In the data rows, the value 128 means zero.
Here are some numbered points:
[120 168  94 105  84 163 105 118 172 105 146 164 190 129  96  51 142 111  66 122 129 131 124 138] 0
[144  49  72  59 116  48 184 251 252 162  93 182  89  51 150  75  82 194 104 161   0 118 216  80] 1
[132 145 127 137 133 120 107 120 129 116 157 121 118 134 130 125 124 139 122 126 128 130 135 127] 2
[155 111 141 109  96 135 130 107 113 134 164 120 103 153 138 147 103 150 162 135 145 120 113 126] 3
[148  52 114 146  29  41 155 173 147 147 233 101  56 176 155 209  15 230 154 166  88 108 159 141] 4
[116 123 133 158 169 103 130 122  87 135 134 120 103 145 135 160 124 115 151 129 141 132 133 150] 5
[143 150 160  97 114 149 111 119 168 114 111 121 118  91 145  97 135 132 108 135  94 166 160 118] 6
[130 130 218 115 167 151 147 183 145 129 115 104  51  75 192 160 109 187 119 118  92 177 209 104] 7
[111 146 140 147 127 138 105 114 106 119 127 111 135 139 118 156 127 118 131 129 147 140 131 143] 8
[147 107 172  53 199 142 199 187 187 154 128 161  62  23 215  89 142 174  76 119  75 169 212  86] 9
[102 164 117 153 149 134 109 136 121 122 155 131 157 129 123 100 151 128  72 105 149 128 134 157] 10
[101 141 129 141 117 135 137 173 144 123 121 137 144 128 115 111 127 136  90 109 111 123 153 140] 11
[141 147 169 111 137 134  77 116 108  97 135 127  94 165 102 130 116 148 149 136  92 158 171 139] 12
[112 155 134 150 122 141 118 122 143 111  90 119 163  87 129 124 147 108  95 121 127 153 134 133] 13
[153 141 163 105 214 157 154 104  89 137 164 137  82 151 162 120 156 133 147 107 178 133 132 115] 14
[124 109 139 122 114 134 153 161 129 130 172 137 109 145 139 124 117 180 109 103 134 128 147 116] 15
[ 86 120 107 173  80 133 121 137 125 131  77 114 206 111 109 152 137  85  87 129 157 124  86 138] 16
[112 152 211 139 130 179 119 158 125 108 101  97 104 118 144 142 124 166 113  97 120 162 163 120] 17
[128 117 103 130 179 137 174 140 112 149 178 138 129 114 164  99 162 135 102 107 174 113 112 112] 18
[164  49 140  54 132 161 173 184 111 162   0 177 128 163  99 112 134 134 251 118 120  35  41  52] 19
[ 84 143 114 203 142 125 112 135 117 130  82  99 182 104 132 164 146  88 114 122 159 129  94 144] 20
[169 100 162 108  76 141 133  73 102 130 154 109  81 156 141 187  95 141 160 153 144 119 102 102] 21
[121 104 124 143 105  98 140 174 138 134 166 122  94 135 137 142  96 172 119 127  96 126 160 130] 22
[100 174 152 152 114 156  85 126 147  99 103 120 146 128 104 120 129 113  87 122 105 162 174 156] 23
[109 164 198 138 126 200 148 174 159 109 238 122 112 120 191  74 144 209  45  66 185 167 152 121] 24
[133 156 116 123 105 138  99  87 135 114 104 132 150 149 101 125 141  98 134 140 130 119 106 139] 25
[134 143 125 101 128 121  89 116 132 116 138 151 119 151 100  96 118 136 150 142  95 133 149 146] 26
[107 113  95 178  79  97 102 133 104 136 149 104 154 164 101 163 105 117 146 144 149 107  87 157] 27
[146 112 109 109 126 120 124 110 114 128 113 143 139 155 103 112 127 112 165 141 123 103  92 116] 28
[167 105 146  97 100 122 155  97 136 134 129 124  90 114 149 160 108 131 133 141 112 131 150 100] 29
[138 138 142 123 119 136 102 135 134 113 104 130 131 145 107 115 126 132 153 125 110 124 128 123] 30
[181 146 113 103 126 140 152  63 154 123 255 122  92 142 183  74 134 175  94 117 183 144 119 128] 31
[121 136 138 147 107 135 116 126 133 116 129 105 136 127 129 149 124 135 119 124 137 137 123 132] 32
[101 126 132 172  77 142 124 141 114 118  91 103 169 139 121 165 119 124 126 126 164 115  80 127] 33
[127  86 139 118 119 117 144 165 104 136 140 133  89 166 132 160  92 175 170 127 124 108 133 126] 34
[107 124 108 136 161 106 127 160 122 137 157 139 119 142 122 106 122 152 112 111 116 122 159 140] 35
[117 154 161 129 172 149 116 147 108 116  91 132 124 132 120 114 155 123 140 106 126 138 143 131] 36
[100 102 114 137  82 106 129 172 162 137  60 135 155  82 116 155  99 128 112 146  68 127 159 120] 37
[104  77  60 192 117  11 124 143 104 154 119 112 132 158  93 213  89  92 149 168  82 102 129 158] 38
[127 179 194 115 131 207 100 129 124  87 160 136 130 143 140  87 134 162 113 107 148 162 143 128] 39
[129 127 182 113 102 158 141 168 145 122 150 126  99 109 163 138 113 187 108 111 111 150 177 114] 40
[123 149 110 139 128 117 102 127 137 118 106 134 146 127 107 119 123 104 131 135 110 126 141 141] 41
[ 88 143 158 152 137 139 123 177 146 119  91 121 145  69 137 143 125 130  80 125  90 178 192 145] 42
[140 132 124 114 156 107 126 105 128 124 101 135 120 119 128 125 137 102 157 146 109 137 133 124] 43
[128 143 138 134 131 141 114 135 129 114 109 115 139 121 126 129 123 123 132 129 123 155 144 130] 44
[117 165 152 141 181 137  83 108  82 114 113 122 135 143 110 141 136  97 143 127 137 160 162 165] 45
[154 127 118 110  80 101  86  45 111 116 180 137 102 169  86 172  75  99 153 180 100 122 145 159] 46
[111 111 107 137 133  91 159 154 154 151 149 125 122  57 163 128 128 132  76 137 107 145 168 115] 47
[141 123 210 104 143 136  92 106  90 115  89 111  63 129 121 193  87 143 176 148  72 165 190 124] 48
[159 137 149  93 122 157 137  84 137 128 234 132  98 111 164  92 136 152  89 117 162 156 148 129] 49
[127 167 149 112 134 172  83 111 121  94  77 143 160 141 104  99 155 105 136 120 138 126 116 125] 50
[130 125 133 120 156 114 140 135 136 135 114 135 116 124 123 120 134 127 131 132 111 131 147 127] 51
[152 134 160 110 106 156 106 100 109 111  69 118 131 146 110 143 130 114 172 131 134 110  97 108] 52
[158  66 120  49 155 100 163 171 115 152  51 184 100 155 103  98 127 131 205 136  76  79 124  86] 53
[103 150 142 147 137 147 100 152 112 108 122 132 149 161 105 105 138 139 143 107 145 120 121 153] 54
[146 103 122  98 146 130 141 122  86 142  39 157 133 170  85 133 139  93 199 128 126  69  86 100] 55
[ 97 106 117 190 144  78 150 148 102 161 187  87 114 113 169 195 114 145 100 127 155 145 135 151] 56
[136 150 138 116 149 134  99 105 126 115  98 120 119 108 118 140 130 109 153 146 101 145 151 132] 57
[131 106 109 127 137 105 161 174 182 147 148 129 110  83 165 113 124 155  85 123 104 141 161 102] 58
[149 125 178  82 150 162 131 123 130 122 124 137  97 110 157 117 127 151 151 131 116 160 142 103] 59
[138 152 112 135  89 148 106  80 117 116 127 120 155 153 110 130 134 100 143 133 171 106  69 125] 60
[107 131 143 138 120 151 125 170 115 126 102 130 146 150 108 124 128 140 131 112 142 123 124 136] 61
[115 101 102 142 126  96 129 180 126 134  88 129 141 161  97 117 133 133 179 133 114  91  83 111] 62
[112 126 112 137 115 122 108 150 122 122 128 139 133 169  97 127 111 141 140 131 110 114 135 145] 63
[135 141 144 121 110 142 123  92 139 106 112 119 137  99 130 129 125 113 109 136 112 144 155 119] 64
[121 136 142 161 111 135 120 137 154 117 102  92 129  84 164 168 112 132 116 138 128 154 142 118] 65
[112  81  63 181 119  32 128 153 110 149 127 122 115 171  86 191  83 113 159 161  84  94 135 145] 66
[135 140 117 112 230 153 159 113  96 142 134 151 128 125 157  88 184 104 144 102 186 114  88 123] 67
[128 122 144 102  76 124 151 196 224 121 156 129 111  49 167  92  98 184  31 125  55 181 228 103] 68
[111 153 116 139 146 107  97 120 140 113  78 127 157 101 108 131 139  90 115 146  87 148 143 141] 69
[131 107  83 136  77 110 162 156 190 130 241 129 127 146 158  81 118 201  80 103 159 104 114 121] 70
[118 169 147 170 225 137 143 122 131 123 153  81 116  61 194 127 173 110  94 101 168 181 138 122] 71
[138 128 137 113 139 123 154 138 136 130 247 133  85 119 167  85 129 176  79 105 142 152 178 123] 72
[143 169 224 118 218 182 117  61  83 116 136  90  70  72 192 163 157 113 122 118 162 193 164 124] 73
[151  69  77 121 114  57 173 137 138 162 174 140  89 129 128 145  98 140 135 155  95 102 150 117] 74
[150 132 122 102 157 135 137 109 114 130 117 137 120 141 132 121 145 118 152 124 139 112 111 113] 75
[144  47 112 145  78  31 165 188 128 165 223 106  23 181 143 200  33 227 160 154  69 104 172 122] 76
[132 119 150 124 125 120 113 151 115 125 108 122 110 141 115 139 105 134 136 129  93 139 154 120] 77
[110 165 173 176 156 155 102 113  95 114 122  70 129  79 177 181 127 129 110 125 172 180 141 150] 78
[ 78 212 181 221 134 201 100  69 100  93 189  62 178  65 190 173 173  92  31 107 232 205 105 162] 79
[120 128 148 124 143 144 130 151 120 122 114 128 123 133 128 132 124 139 152 120 129 125 138 134] 80
[111 160 136 144 115 147 111 125 151 116  95 113 161  82 133 136 128 113  91 139 107 156 159 146] 81
[142  98 114 125 161  82 126 140  95 148 118 117  80 158 127 173  95 144 200 159 116 108 131 138] 82
[111 121  72 163 122 101 122 109 114 137 126 114 182 140 112 137 143  82 139 141 177 105  59 148] 83
[125 119 135 157 163  98 136 130  91 145 131 121  88 153 126 176 119 124 149 127 125 118 140 147] 84
[132 136 133 104 135 135 126 114 148 122 110 144 142 115 119 103 138 118 134 130 109 136 137 132] 85
[145 155 175 170 209 149 163  95  88 138 255  76  52 109 223 167 146 167 115  93 213 172 132 139] 86
[ 98 140 134 155 133 112 103 164 146 114 145 106 133 116 126 127 105 158 107 119  97 158 170 153] 87
[115 168 148 132 156 162 100 115 103 107 106 144 134 144 100 126 147 115 137 118 121 135 141 144] 88
[144 126 122 117 135 128 134  78 127 131 120 116 129 103 142 138 141 102 127 142 135 133 104 113] 89
[141 149 131 105  95 152 123 109 183 113 143 122 134 106 141 105 124 136  94 131 116 156 146 118] 90
[144 134 107 111 131 148 132  74 123 127 118 147 156 120 115 103 156  74 124 130 148 127 106 120] 91
[130  65 122 110 119 103 118 190  62 136  41 155 121 239  51 143  90 147 246 137 100  48  86 121] 92
[113 145 158 148 175 171 173 150 143 130 254 123 102  93 209  95 160 179  47  82 192 160 141 125] 93
[ 89 145 179 153 104 167 135 226 148 125 236 128  98 147 158  95 106 234  53  69 145 151 188 138] 94
[159 104  56  70 174  98 167  63 152 158  25 175 162  56 124 110 179  22 154 168  95 112  92  99] 95
[115 165 103 135 134 143  96  99 141 103  99 136 183 107 100  99 150  87 111 131 125 139 122 146] 96
[129 102  36 116 136  61 138 108 173 145  77 145 180  68 106  94 142  54 118 172  83 118 115 121] 97
[143 103 122 111 132  98 146 178 136 137 159 148  93 158 119 104 109 169 148 121  94 114 171 119] 98
[171  87  96  51 196 115 196 120 179 167  69 169 106  37 170  86 160  94 125 148  88 129 138  63] 99
[179  83 134  73  48 120 124  97 136 130  84 135 100 159 112 172  70 135 194 177  91 106 121 102] 100
[117 115 121 119 122 112 140 137 150 133 133 136 121 108 142 135 112 144 134 148 100 135 154 138] 101
[129 133 152 143 176 142 148  88  91 134 155 115 117 118 162 145 148 111 128 124 159 145 114 128] 102
[144 127 142 124 130 132 130 113 134 128 148 117 101 120 139 131 125 129 125 137 123 149 141 122] 103
[113 130 142 144 140 150 120 143 100 120 100 129 142 144 126 137 139 127 152 118 159 108  92 122] 104
[147 155 190  96 168 193 160 141 147 122 227 141  68 120 188  79 142 210  92  82 167 160 169 127] 105
[156 136 145  85 148 157 122  86 133 121 138 134 108 123 154 119 137 125 161 126 145 130 118 125] 106
[162  72  85  52  78  95 181 169 220 156 135 182 110  89 130  58 115 164  90 140  47 102 163  82] 107
[139 157 145 130 131 139 109  80 121 118 143 107 119 128 133 135 137 120 142 132 145 149 132 146] 108
[127  84 144 111 117 149 151 162  95 156   0 147 142 141 109 165 130 117 194 130 121  77  73  83] 109
[107 178 136 157 140 145  85 138 130  98 146 123 163 153 106  77 154 135 112 112 141 132 124 154] 110
[128 132 126 113 142 133 137 176 162 129 141 150 118 129 127  67 154 151  98  95 119 116 142 114] 111
[131 141 175 118 100 152 102 106 128 111  82 107 110 112 136 179 104 122 131 148 110 152 156 123] 112
[112 183 204 120  96 219 102 121 133  90 159 127 133 135 141  97 136 170  83  91 157 169 159 143] 113
[ 72 104 160 176 168 120 188 247 149 145 147 115  99  75 190 152 119 196  60  84 109 152 190 126] 114
[ 89 139 177 157 117 206 159 194 150 122 231 123 136 121 192  97 138 213  60  70 202 144 127 129] 115
[101  90 142 129 110 128 147 207 151 140  72 148 131 124 114 129 110 161 127 122  81 110 154 115] 116
[161 136 122 107 114 143 129  53 129 123 179 129 117 134 142 123 135 106 131 134 161 124  92 122] 117
[113  16  38 139  91   0 196 255 211 182  66 155 106  93 111 149  60 167 115 164   0  81 194  97] 118
[124 115 130 121 146  96 140 170 137 139 145 131  94 125 141 140  99 160 116 127  83 137 181 128] 119
[150  89  74 109  70 105 136 132 155 135 154 152 138 182  99 105 110 155 159 143 124  78  85 121] 120
[135 117 107 134 171 101 142 124  75 149 187 136 100 176 126 137 128 130 143 125 156 110 113 137] 121
[109 110 124 176  64  91 113 164 117 126 153 108 117 173 102 172  78 165 123 128 102 107 147 148] 122
Which five points above are nearest to each new point, looking only along the 8 directions in which the numbered points spread most? Their numbers follow each, nearest first.
[100 130 126 186 143  79 123 149 116 137 185  99 105 126 151 188 104 141 117 137 130 139 159 171] 56 84 5 87 22
[108 178 120 121 125 181 121 129 177 102 116 153 191  99 121  56 172 109  78 101 142 142 116 126] 0 96 13 10 110
[154  96 163  59 191 152 210 182 186 151 144 151  72  16 237  84 141 182  78 112 104 182 198  68] 9 58 7 68 99
[111 106 116 125  83  97 141 184 167 128 109 142 138  94 119 122  95 154  78 144  55 139 192 116] 37 116 101 58 119
[103 123 115 136 132 108 133 161 134 130 129 143 140 119 117 115 127 138 100 125  91 125 154 134] 11 35 101 51 87
[104 150 153 185 140 136 125 107 132 124 136  72 126  78 178 186 137 126 111 126 157 165 110 135] 78 65 102 32 8
[154  69   0 148   0   0  95   0 203 161   0 117 255  81  15 201  99   0 128 255  55  61   8 129] 97 95 38 83 16
[137 141 149 118  73 151 130 112 165 118 154 128 123  99 143 122 112 139  69 126 108 155 172 127] 90 6 64 103 40
[118 134 154 101  79 140 142 178 224 123 178 142 118  54 163  90  98 186  25 127  66 184 230 127] 68 58 40 90 47
[119 120 104 127 147 103 123 126 107 141 101 140 148 117 101 130 137  97 123 137 107 126 137 146] 41 43 51 69 85
[122 126 106 137 112 110 118  94 122 127 179 130 128 122 130 158 113 117 109 147 135 133 139 162] 2 103 32 108 8
[100 146 148 150 120 197 173 182 132 125 229 129 144 139 173  77 158 198  59  56 224 137 111 132] 115 24 93 94 105
[127 141 155 103 134 147 110 123 127 118 101 159 136 107 116 106 136 116 117 140  99 145 167 124] 85 44 6 57 64
[144 121  93 121 115 119 117 106 123 126 101 135 149 156 103 121 128 104 166 142 128  93  82 117] 28 25 60 75 62
[119 147 152 148 165 158 133  90  75 130 163 120 132 140 145 137 160 114 125 109 186 141 106 147] 102 108 8 14 104
[110 157 157 133 130 151 104 128 128 112 107 122 141 125 126 124 135 140 122 123 127 142 135 147] 44 88 32 8 80
[124 150 115 132 140 150 118 121 147 116 109 143 165 119 110  95 150  94 103 125 132 125 120 134] 96 85 41 13 91
[106 101  75 185 139  91 151 124 102 144 129 115 166 143 125 150 145  96 147 121 188  76  56 141] 83 27 20 104 33
[ 90 149 124 190 200 132 137 116  84 132 106  98 166  88 153 150 181  70 115 107 186 137 102 137] 20 102 71 78 104
[ 72 120 104 204 130 109 135 172 107 141  89 101 176 127 124 172 148 104 110 111 173  96  73 131] 20 16 33 83 104
[149 119  92 110 114 139 160 113 139 143 180 146 141 127 146  88 149 133  80 115 173 115  96 108] 18 117 91 111 2
[111 129  32 175 109  98 150  98 144 139 165 130 212 131 114  87 183  73  98 108 201  77  17 118] 83 60 16 91 18
[123 140 122 141 135 104 111 138 117 123 147 126 124 145 112 126 125 132 123 127 117 128 148 141] 2 63 35 41 51
[184  84 112  69 175 105 152  85  57 153 189 159  65 206 112 106 132 132 205 122 155  78 104 107] 121 75 82 14 3
[144 112  62 103 176  87 163  88 160 163 105 141 140  42 155 113 150  73 108 167  98 147 142 108] 97 99 47 43 95
[123 140 103 152 156 110 131  97 126 134 118 114 152  99 128 140 145  71 122 146 138 141 113 145] 89 43 91 41 69
[152 124  93 129  98 132 126  65 137 127 129 117 150 133 125 117 136  95 152 146 166 105  57 113] 60 91 117 89 25
[156 127 108 115  91  94  83  53 121 126 154 110 111 153 104 160  94 109 156 175 110 134 118 154] 46 3 108 25 26
[145  97 141 133  78  98 151 132 137 135 227 117  71 147 159 179  74 194 111 138 114 138 160 130] 22 15 3 34 119
[ 86   7   3 189   0   0 167 250 187 170 131 118 141 158  97 202  20 185 121 165  34  50 131 149] 118 66 38 4 76
[141 147 183 116 121 137 105 101 135 109 124  98  83 108 156 171  98 155 125 144  91 166 180 122] 112 103 48 29 64
[146 102 142 103  88 147 167 136 147 151  98 118 116 118 154 150 116 145 136 123 148 108  98  88] 29 3 80 89 32
[109 145 112 144 153 117 105 132 114 120 117 134 157 136 109 110 140  99 134 128 128 132 124 147] 41 88 54 44 8
[170 134 139 112  52 134 133  52 188 121 167  88 101  81 172 169  93 138 114 158 119 155 131 111] 29 90 64 103 21
[160 128 101 123 107  90  96  61 121 126 177 123 103 166  92 130 106 100 151 159 115 133 128 143] 46 26 2 117 108
[112 134 107 134 132  98  95 156 116 121 110 141 146 181  73 110 117 129 154 128  94 107 143 145] 63 41 26 30 62
[121 182 157 145 148 155 104  82 120 110 128 115 133 109 134 149 141  98 120 129 140 165 140 150] 108 8 45 44 64
[108 137 135 146 138 135 124 116 122 121 120 133 139 115 121 143 133 103 114 134 119 132 130 145] 44 8 41 32 2
[134 149  89 128  84 151 114  74 135 120 174 154 175 182  87  75 152  96 123 121 192  96  58 150] 60 25 91 83 117
[ 78 143  67 175 133  97 115 159 139 119 113 146 204 152  90  96 156  98 121 119 137  93  87 160] 83 16 96 10 41
[108 120  90 164  69 117 126 157 145 120 173 118 162 175 115 129 113 151 123 119 174 103  79 150] 27 33 63 120 32
[ 98 163 169 144 151 170 139 215 159 117 205 137 110 131 162  75 134 207  74  77 146 149 175 149] 94 24 115 105 72
[155  98 135 100 159 130 151 130  91 144  59 151 112 156 104 128 144 100 185 124 127  84  94  95] 55 28 75 109 62
[153 105 140  98 111 135 130 111  91 136 172 149 106 191 109 121 115 143 171 132 141 106 113 134] 3 28 121 34 75
[118 148 159 121 132 155 114 135 126 108 118 145 136 134 116 122 129 138 123 115 130 146 157 133] 44 80 30 88 36
[ 32  87 145 213 179  96 217 255 152 162 135 110 126  62 212 149 122 223  33  59 115 145 192 121] 114 58 47 42 56
[141  91 148 123 168  88 141 141  76 146 114 118  69 158 130 176 100 145 203 138 108 116 138 112] 82 84 34 5 77
[137 130 122 130 115 137 111 102 100 124 122 117 140 168 114 149 129 114 149 136 172 108  86 132] 60 104 28 25 8
[111 133  60 172  85  74  77 110 100 119 157 125 183 210  48 122 111  94 154 142 147  86  81 160] 27 83 60 63 25
[136 145 134 145 144 105 104  88 106 119 161  99 115 122 128 154 115 110 136 147 119 158 134 144] 108 8 2 103 5
[ 91 152 170 157 144 154 120 194 171 120 115  95 132  78 160 125 132 166  77 100 112 168 174 129] 42 17 87 11 40
[133  62  96 132 119  81 224 185 162 171 126 132 113  81 179 134 122 150  90 125 110 107 114  75] 58 47 74 101 22
[141  84  80 109  99  70 142 152 159 132 153 143 108 148 122 124  91 165 158 158  89 103 125 117] 74 98 120 22 101
[192 106  71  61 162  92 153  62 169 148  24 152 140  70 129  87 175  51 183 168  81 105  78  72] 95 99 97 91 43
[120 132 128 129 124 132 119 117 128 127 118 134 124 121 127 152 117 123 126 141 111 131 147 140] 44 32 103 2 77
[ 80 148 107 143 150 111 108 160 140 124  92 152 173  86  94  94 153  92  65 115  85 148 170 147] 69 13 81 11 96
[118 144 164 149 113 169 134 150 127 113 176 107 125 135 153 127 130 172 101  85 165 141 136 136] 15 32 39 2 40
[109 116  64 167  64  84 114 131 131 124 192 137 160 205  86 131 104 140 116 133 150  81  87 160] 27 120 63 122 83
[146  73 194  82 109 134 145 176 100 132  95 138  60 170 133 186  67 203 211 144  80 114 156 120] 34 48 82 77 100
[ 94 159 131 167 133 143 120 129 138 119  78 114 168  91 124 148 146  96  87 121 133 141 134 135] 13 81 20 69 44
[142 134 141 130 123 121 100 108 119 124  94 104 116 132 115 156 114 110 161 150 107 132 126 119] 57 43 77 30 44
[ 97 215 170 204 144 209 109  42 130  95 186  57 171  62 194 150 180  91  42  97 237 192 101 152] 79 78 71 102 113
[139 121 121 137 111 116 137 119 126 129 158 109 115 144 125 131 116 140 145 128 137 132 121 137] 2 3 103 32 101
[135 120  74 125 126  95 123 109 115 140 138 147 141 159  90 124 122 103 158 140 132 104 118 155] 28 63 41 25 43
[ 94 162  36 171  86 121  73 104 118 102 137 157 248 215  19  57 164  64 121 117 176  81  38 164] 83 60 0 25 96
[138 109  68 141 145  79 139 132 128 152 183 135 129 165 126 116 132 135 142 138 142  92  99 145] 121 35 120 28 2
[119 148 161 123 171 178 125 121 104 115 116 125 130 110 143 122 154 118 133 118 161 140 129 121] 36 102 88 80 44
[ 91 131 148 179 161 119 134 170 126 133 112 105 126  84 165 157 136 135 108 115 129 145 141 136] 65 42 44 87 32
[129  78 122 126   0  96 129 118 173 141  58 100 131  82 130 237  59 118 103 183  61 117 136 101] 37 100 65 112 29
[132 128 159 134 141 150 140 129 115 126  86 117 115 127 138 148 140 132 142 111 126 116 114 103] 80 104 44 75 36
[106 152 110 135 151 124 117 129 143 128 105 120 158  94 129 114 152  98 105 140 132 154 121 141] 13 96 69 41 81
[ 78 144 169 163 136 146 117 211 161 118  91 115 143  77 139 138 131 149  78 112 105 167 178 136] 42 87 11 81 17
[118 146 136 156 149 112  96 149 138 114  90 104 130 113 136 146 125 129 143 139  99 150 144 134] 44 77 57 41 51
[136 129 158 127 139 146 121 133 103 127  93 124 109 141 131 146 125 133 163 124 126 125 128 126] 80 30 77 104 44
[141 137 166 118 141 142 121 113 115 126 150 125  76 132 135 147 119 142 142 129 118 147 159 126] 103 59 2 12 77
[139 134 111 105 124 112 103 122 134 125 131 137 127 144 102 103 123 126 140 143 107 117 135 138] 26 30 41 85 63
[131 134 230 134 139 141 121 144 142 114 114  68  55  67 190 179  99 173 107 126  79 198 210 107] 7 17 40 48 112
[132 152 166 186 216 139 152  92  68 142 255  64  60 112 231 174 153 165  99  89 223 168 130 128] 86 93 71 102 14
[132 139 145 125 121 140 135 112 130 134 139 128 118 109 147 154 120 124 103 136 128 149 148 126] 103 64 32 44 2
[106 159 129 165 108 140  91 105 103 108 164 111 145 155 109 138 126 123 127 117 166 130 104 162] 8 32 54 108 110
[145 121 126 119 173 117 137 113  84 139 137 143 102 158 109 125 134 108 165 131 136 111 114 121] 75 121 28 5 43
[115 136 119 148 160  96  99 110 114 121  95 120 138 105 107 152 130  84 130 143  97 143 146 145] 69 41 57 43 44
[139 121 123 115 123 134 150 101 121 138 127 138 130 115 131 140 134 114 121 132 138 122 113 112] 89 75 103 43 85
[125 180 197 126 185 191 130  75  93 103 163 113 101  89 176 145 149 127 104 108 166 187 161 138] 73 78 71 102 108
[152  61 133 107  79  87 151 160 121 156 162 120  66 161 143 176  64 192 188 151 117  96 124 111] 34 74 3 82 22
[137 164 145 118 172 147 102  62 104 120 122 125 132 103 137 132 153  82 135 143 140 151 132 143] 108 57 89 45 102
[134  76 113 113 182  95 189 180 138 165 147 143  89  91 170 116 127 158 118 119 117 123 149 101] 58 119 47 98 51
[146  46  54  63 132  17 188 202 221 173  83 168 100  50 139 102  94 137 115 169   0 118 203  93] 1 118 107 58 99
[138  86 109 169 135  76 164 159 105 153 255  92  57 161 177 169  84 201 125 125 163 120 140 130] 56 22 121 15 34
[114  93 148 156 107  80 143 225 137 143 217 107  56 167 149 156  71 241 117 112  94 133 183 136] 22 76 119 15 98
[114 157 151 125 143 150 116 138 149 110 102 128 144 119 131 113 146 122 119 120 118 144 142 139] 44 85 13 36 88
[128 123 109 121 167 121 145 150 136 143  96 149 129 124 116  98 157 111 144 117 115 101 125 122] 51 75 85 43 80
[121 120 200 117 109 179 167 202 151 129 137 115  93 114 175 134 112 205 102  89 131 140 145  95] 40 15 17 7 59
[139 119 197 103 153 148 151 156 153 144 104 102  64  69 186 171 112 174 127 128  94 167 186 101] 7 40 59 17 119
[158 114 170  72 147 192 193 178 128 144 255 169  68 177 183  42 135 236  99  66 196 124 146 112] 105 24 72 115 93
[113 123  92 139 128 110 115 155 117 125 113 152 151 152  86 111 127 118 137 128 112 102 129 153] 63 41 62 30 61
[139 143 143 110 137 117  88 113 121 118  86 125 104 134  89 132 112 110 159 142  78 135 160 132] 57 77 30 26 43
[ 98 148 168 192 155 134 133 118 112 127 105  52 120  62 194 205 140 114  97 121 174 178 120 130] 78 65 71 102 20
[114 158 193 140 103 169  93 148 135 106 139 102 116 122 141 146 110 175 124 125 125 172 165 145] 17 40 32 44 87
[108 114 105 140 182 106 146 165 103 140 136 147 130 132 120 114 147 134 116 110 126 108 136 125] 35 51 80 111 11
[145  98 100 104  70 117 124  95 153 128  88 127 149 127 110 140 104 116 159 162 109 114  93 119] 28 25 100 52 30
[145 112 115 105 152 124 146 122 106 143  95 147 120 127 135 134 137 118 162 135 135 105 102 111] 75 28 43 51 89
[131  89 136  95 107 113 161 187 172 141  97 143 115 107 139 123 100 161 122 130  86 122 165 109] 116 101 119 58 98
[133 156  77 134  68 148 106  85 159 108 136 134 212 139 102  91 152  86 115 131 177 102  56 140] 60 25 91 83 0
[141 145 109 106   1 135  80  46 173 105  96 130 180 128  90 150  99  80 125 186  90 139 106 147] 25 60 46 64 41
[110 154 132 167 207 133 157 120 110 142 149 104 127  64 184 140 173 105  91 102 178 152 129 126] 71 102 18 78 67
[172  58  23  94 189  46 194 114 114 184 153 173 106 114 132 103 143  89 159 157 112  86 101  86] 74 97 28 99 75
[136 116 156  93  93 157 152 168 157 130 202 132  95 147 157  97 109 204 101  93 140 132 163 119] 15 40 72 22 105
[132 103 106 146 168  87 149 150 100 147 182 130  91 173 132 130 126 146 155 121 144  98 118 139] 121 84 5 35 34
[147 100 122  82 162 148 143 103  83 145  77 155 128 166  94 113 144 102 194 134 143  91  77 110] 55 28 75 52 104
[113 147 100 128  93 129 122 141 154 131  99 135 158 120 106 109 128 111 111 122 120 119 130 142] 41 11 85 13 44
[128 115 179 114 146 187 154 135 106 131  11 128 138 122 133 157 148 107 184 122 154 108  69  86] 109 52 104 55 75
[171  48 133  61 168 110 164 167  83 156  74 179  66 205  99 119 111 155 246 138  88  63 107  87] 53 92 19 55 82
[ 95 227 171 210 134 208 101  54 110 102 206  70 169  89 190 160 178 104  40  96 244 187 103 174] 79 78 71 113 102
[121 136 111 133 143 110 112 112 132 121 104 130 137 129 103 123 139 101 127 141 106 134 137 147] 41 69 43 85 57
[ 77 156 171 167 144 140 121 207 163 121 138 109 131  80 162 126 126 176  75  99 110 173 187 145] 42 87 114 17 11
[ 88 152 156 143 146 131 115 177 154 111  87 128 141  68 144 129 124 132 103 119  88 166 198 147] 42 81 87 23 11
[143 129 131  79 189 122 133 168 137 123 132 170 111 157 107  48 147 150 147 114  95 122 148 115] 111 98 51 35 26
[136 135 130  95 101 144  99 111 136 110 110 152 134 144  98 104 132 126 146 133 118 115 116 128] 30 25 85 26 28
[186  42  99  45  50  75 179 152 197 161 136 151  70 109 147 134  56 177 145 175  45 107 164  84] 107 74 100 29 1
[139 130 118 134 131 124 137  75 114 129  98 105 135  98 148 178 127  95 140 144 149 129  93 120] 89 43 108 102 8
[165  54 129  64 145 107 176 165 101 151  75 172  87 181 110 128 109 156 226 137  92  71 105  83] 53 55 19 92 34
[106 148 151 152 163 129  95 125  89 115 117 114 125 140 106 141 131 113 140 123 119 150 155 154] 45 88 8 44 36
[120  92  90 138 115  73 134 172 159 147  83 135 138  99 108 137 111 118 128 154  64 124 148 109] 37 101 116 51 41
[140 122 106 125  99 133 124  86 134 121 105 126 165 145 119 128 139 106 147 137 159 113  58 127] 60 25 91 28 83
[152 140 157 119 135 112  90  88  95 114 145 117  86 148 108 146 109 112 159 148 103 150 169 149] 12 57 108 26 103
[135  65 106 104 118  91 197 192 185 161 129 137 117  56 186 111 126 162  95 136  90 121 133  73] 58 47 107 101 119
[112 112 108 170  99 127 135 142 112 133  70 104 166 145 112 161 132 106 168 129 162  92  55 121] 33 104 83 16 62
[150 129 150  81 157 144 126 110 131 127 106 143 115 114 132 105 140 120 130 134 113 132 144 122] 85 43 51 59 106
[134 125 146 120 122 137 128 115 125 134 138 113 125 123 138 137 120 137 134 130 139 141 132 128] 103 2 32 44 80
[110 146 124 131 115 157 116 104 107 126  88 132 157 137 104 149 133  96 128 137 149 122 103 147] 25 8 104 60 41
